128 stands for zero in the data rows.
Here are some points, one per row:
[151 114 141 119  90 149 123 133 121 121 136 121 143 103 144 151]
[156 132 157 142 101 140 138 130 123 126 148 115 143 102 146 140]
[118 119 102 154 127 124 140 106 113 151 126 129 117 111 139  93]
[145  77 139  86 133 140  77 136 114  82 145  89 152 143 139 140]
[238 166  71 213  51 171 230 132 218 174 193 144 192  84  87  78]
[157 103 149 126  94 133 106 137 115 113 151 108 147 110 161 141]
[117 144 102 113 144 124 138 122 153 124  91 141 109 149  87 121]
[107 128 120 106 137 123 113 130 135 132 110 135 114 149 120 126]
[133 117 138  78 145 145  95 135 149 105 134 118 133 157 122 157]
[104 144 106 121 136 107 146 119 140 129 100 132  94 135  89 124]
[116 132 100 122 143 119 145 108 142 141 103 118 118 134 132  96]
[157 124 148 135 115 142 143 144 116 127 160 119 151  97 147 142]
[121 112 124 104 138 119 111 146 134 104 122 121 134 143 110 147]
[100 135 100 146 139 105 159 104 133 139  95 123 114 136 139  87]
[146 128 129 124 130 142 142 121  93 125 144 125 134 116 153 133]
[132 145 112 156 124 126 146 109 105 159 116 147 120 133 136 112]
[131 112 140  80 147 128 104 166 142 116 130 113 137 154 100 146]
[146 112 149 136 115 136 129 152 106 127 153 106 161  97 138 135]
[141 104 145 117 121 142  85 138 121 113 135  80 154 144 156 140]
[156 117 142 136 120 144 125 143 115 127 144 101 139 129 159 139]
[136 132 131 150 119 153 129 134 119 127 151 119 151  93 154 145]
[157 118 151 122 120 153 138 144 106 135 146 124 158  93 137 150]
[108 135 132  93 154 129 119 142 144 109 127 133 123 131 115 142]
[ 87 148 118 112 154 106 130 110 167 132 100 133 111 148  90 127]
[103 150 120 125 158 104 145 138 162 133 106 148 113 139  83 131]
[ 85 158  93 137 147 111 126 120 125 145 109 131 131 143 106 118]
[132 113 140  86 135 135  91 157 120  97 138 104 144 156 114 139]
[128 122 120 129 134 117 123 128 138 119 129 133  92 154 136 125]
[148 125 127 140 124 144 126 144  96 121 153 122 161 108 153 135]
[141 105 112 120 124 110 110 133 118  86 117 120 127 163 149 136]
[148 115 149 118 127 140 137 145 100 118 133 122 156 101 140 139]
[111 143 120 111 149 110 115 124 146 125 117 143 114 145  84 135]
[ 90 144 119 113 151 120 145 133 155 141 107 147 125 143  90 131]
[111 135 105 141 146 118 133 119 135 139 103 146 127 144 113 106]
[136 139 146 143 116 145 136 135 122 133 143 136 155  91 142 149]
[133 116 121 102 139 129 111 139 115 109 122 110 126 149 120 135]
[139 141 147 144 113 123 146 131 111 122 135 134 148 102 130 145]
[129 134 148 154 141 126 147 132 110 132 151 136 145  94 159 132]
[ 98 144 124 110 147 121 124 127 145 139 111 150 117 150  91 142]
[137 115 128 121 145 118 107 116 141 119 126 115 119 173 119 125]
[160 106 158 132  90 135 122 132 104 130 166  97 157 111 140 128]
[104 155 118 120 156 104 126 111 145 138 107 153 123 148  97 140]
[105 140 101 129 137  90 167  99 146 145  87 153  86 135 107 126]
[134 102 141  87 122 138  89 149 136  89 135 102 132 141 125 142]
[148 145 141 150 124 152 138 125 118 143 144 130 145  83 135 144]
[142 124 159 142  93 131 137 124 129 129 155 119 141  92 143 140]
[107 147  87 145 124 124 135 110 139 139 109 136 116 116 133 108]
[128 133 111 158 119 108 144 100 115 142 127 142 122 127 149 111]
[144 121 149 136 105 149 124 134 117 126 153 129 138  99 130 149]
[160  97 149 128 112 146  90 142 119 117 146  97 139 131 150 146]
[146 119 167 131  93 152 142 136  99 123 156 123 141 105 130 153]
[132 145 118 152 107 132 159 131 110 152 133 153 114  85 125 136]
[126 126 120 145 132 144 132 122 115 153 130 132 143 128 155 130]
[117 125  93 132 134 109 136  94 136 143 131 122 115 145 142  99]
[ 93 132  99 124 156 109 138 120 151 127 104 136 125 153 105 118]
[117 121  67 142 136 121 149  99 139 148 116 123 103 151 147  97]
[118 132  97 129 147  72 151 102 152 145 113 148  78 148 110 103]
[133  85 135 102 114 134 107 158 127  87 134  79 141 143 150 142]
[ 91 142 106 143 136 106 155 117 154 150  99 155 110 134 115 115]
[149  95 149 123 115 150  98 136 116 103 156 102 130 136 137 144]
[ 91 143 114 122 151 120 130 141 154 147 109 154  81 141  96 131]
[113 142  94 110 143  98 144 111 161 137 102 155 100 143 102 117]
[104 132  99 130 137 107 136 122 147 136 100 144 112 145 115  90]
[157 119 151 128  99 158 118 136 117 131 161 117 149 103 156 153]
[109 123 130  98 161 117 117 154 139 105 120 136 121 154  98 132]
[ 91 143 101 130 159 124 148 130 142 146  98 132 116 141 121 113]
[147  98 148  96 127 136  82 148 127  75 145  76 132 151 135 142]
[162 121 158 160 105 160 118 140 109 127 149 108 140 119 142 139]
[151 123 162 139 118 130 131 135 117 138 144 125 144 101 139 155]
[106 136 125 117 158 117 133 134 168 133 116 146 110 158  91 125]
[155 108 134 131  87 123 113 123  92 120 144 100 135 134 167 124]
Along one direction, these points spread out more than along any other. For each point below, how far along it does it lie, from 0 to 99? 50 is the average, and the first point above lies past it.
[119 149 113 152 131  77 159 110 143 136 116 153  72 146 116 108] 28
[137 130 121 119 138  97 132 120 126 135 124 130  94 156 129 125] 41
[113 132 116 121 137 113 122 138 135 130 102 130 106 144  97 146] 38
[137 137 146 156 111 132 122 132 117 139 147 142 140 111 152 144] 61
[131 135 116 135 130  95 146 105 148 131 128 128  85 162 119 115] 35
[154 128 160 150 105 141 131 146 116 133 153 120 125  98 146 143] 67
[116 140  94 151 141 102 156 100 135 150 116 150  99 119 113  95] 31
[ 33  80 255  57  87 221 141 185 192 181 129 172 186  82 220 106] 70
[195 109 227 189  79 140  97 131 123   0 223  89 148 192 235  93] 96
[150 109 148 114  94 150 107 126 120 103 159  95 151 133 154 137] 71
[186  71 132  41 147 171 110 125  35  58 226  57 216 128 154 110] 94
[134 139 138 146 124 133 149 124 121 144 151 138 152  87 127 145] 58
[115 133 103 135 134  91 137 122 131 127 137 136  65 153 119 113] 33
[134 117 139 102 145 135 100 144 135 124 124 117 122 151  94 135] 48
[ 95 156 106 135 159 119 135 133 150 142  83 138 109 133  97 117] 27
[152 134 141 151 106 151 142 140 113 120 146 127 165 101 154 144] 68
[129 136 129 155 115 133 144 119 116 147 128 143 123 101 133 125] 51
[144 136 147 145 126 158 150 126  93 142 136 145 124  74 142 142] 61
[147 117 116 119 119 118 100 128 116 104 142 113 116 150 152 129] 56
[144 146  37 199  87 128   5  53  30 118  75 113  76  75 138  33] 46
[128 150 147 151 120 147 136 121 116 137 152 131 150  93 129 148] 60
[166 139 147 130 120 137 148 129 125 120 147 117 130  98 155 130] 63
[ 90 131  92 139 140 107 140 121 132 143  87 153 105 138 107 115] 27
[ 17 174 189  81 205 164  91 103 132 248   0 230 125 180  68 168] 6
[126 131 124 123 139 106 120 134 142 146 115 145 128 129 128 130] 43
[133 139 136 155 122 144 143 144 109 159 141 139 146  93 131 143] 58
[118 127  89 139 129 118 139 104 129 149 120 131 112 143 124  86] 36
[159 118 136 109  96 138 114 131 105 110 152 124 134 116 149 139] 67
[120 124 146  93 156 126 119 143 149 119 126 138 126 144  91 147] 44
[103 132 107 126 157 115 135 126 144 128 105 124 110 141 104 117] 33
[ 95 153 110 120 178 109 135 124 166 134 104 152 114 139  88 111] 24
[144 148 150 150 115 140 146 143 117 129 144 138 145  88 146 142] 63
[103 141 112 121 138 126 116 139 135 123 111 128 116 129  93 121] 38
[139 143 148 146 126 145 148 135 117 132 136 149 144 103 141 143] 58
[106 127 110 118 144 118 134 138 152 135  93 153 125 135 108 120] 34
[149 107 140 130  92 127 103 131 107 116 126  93 129 132 140 134] 64
[141  95 130 112 112 137 119 119 117 105 147  88 151 149 152 116] 63
[ 97 149  83 134 135 113 151 103 134 150 107 150 108 122  97 101] 27
[155 119 153 121  95 158 123 131 107 113 151 115 155 127 135 153] 70
[ 83 146 100 138 167  91 124 128 162 135  95 145 123 144 116 116] 25
[127 131 138 132 141 101 122 104 138 118 121 135 102 149 126 125] 41
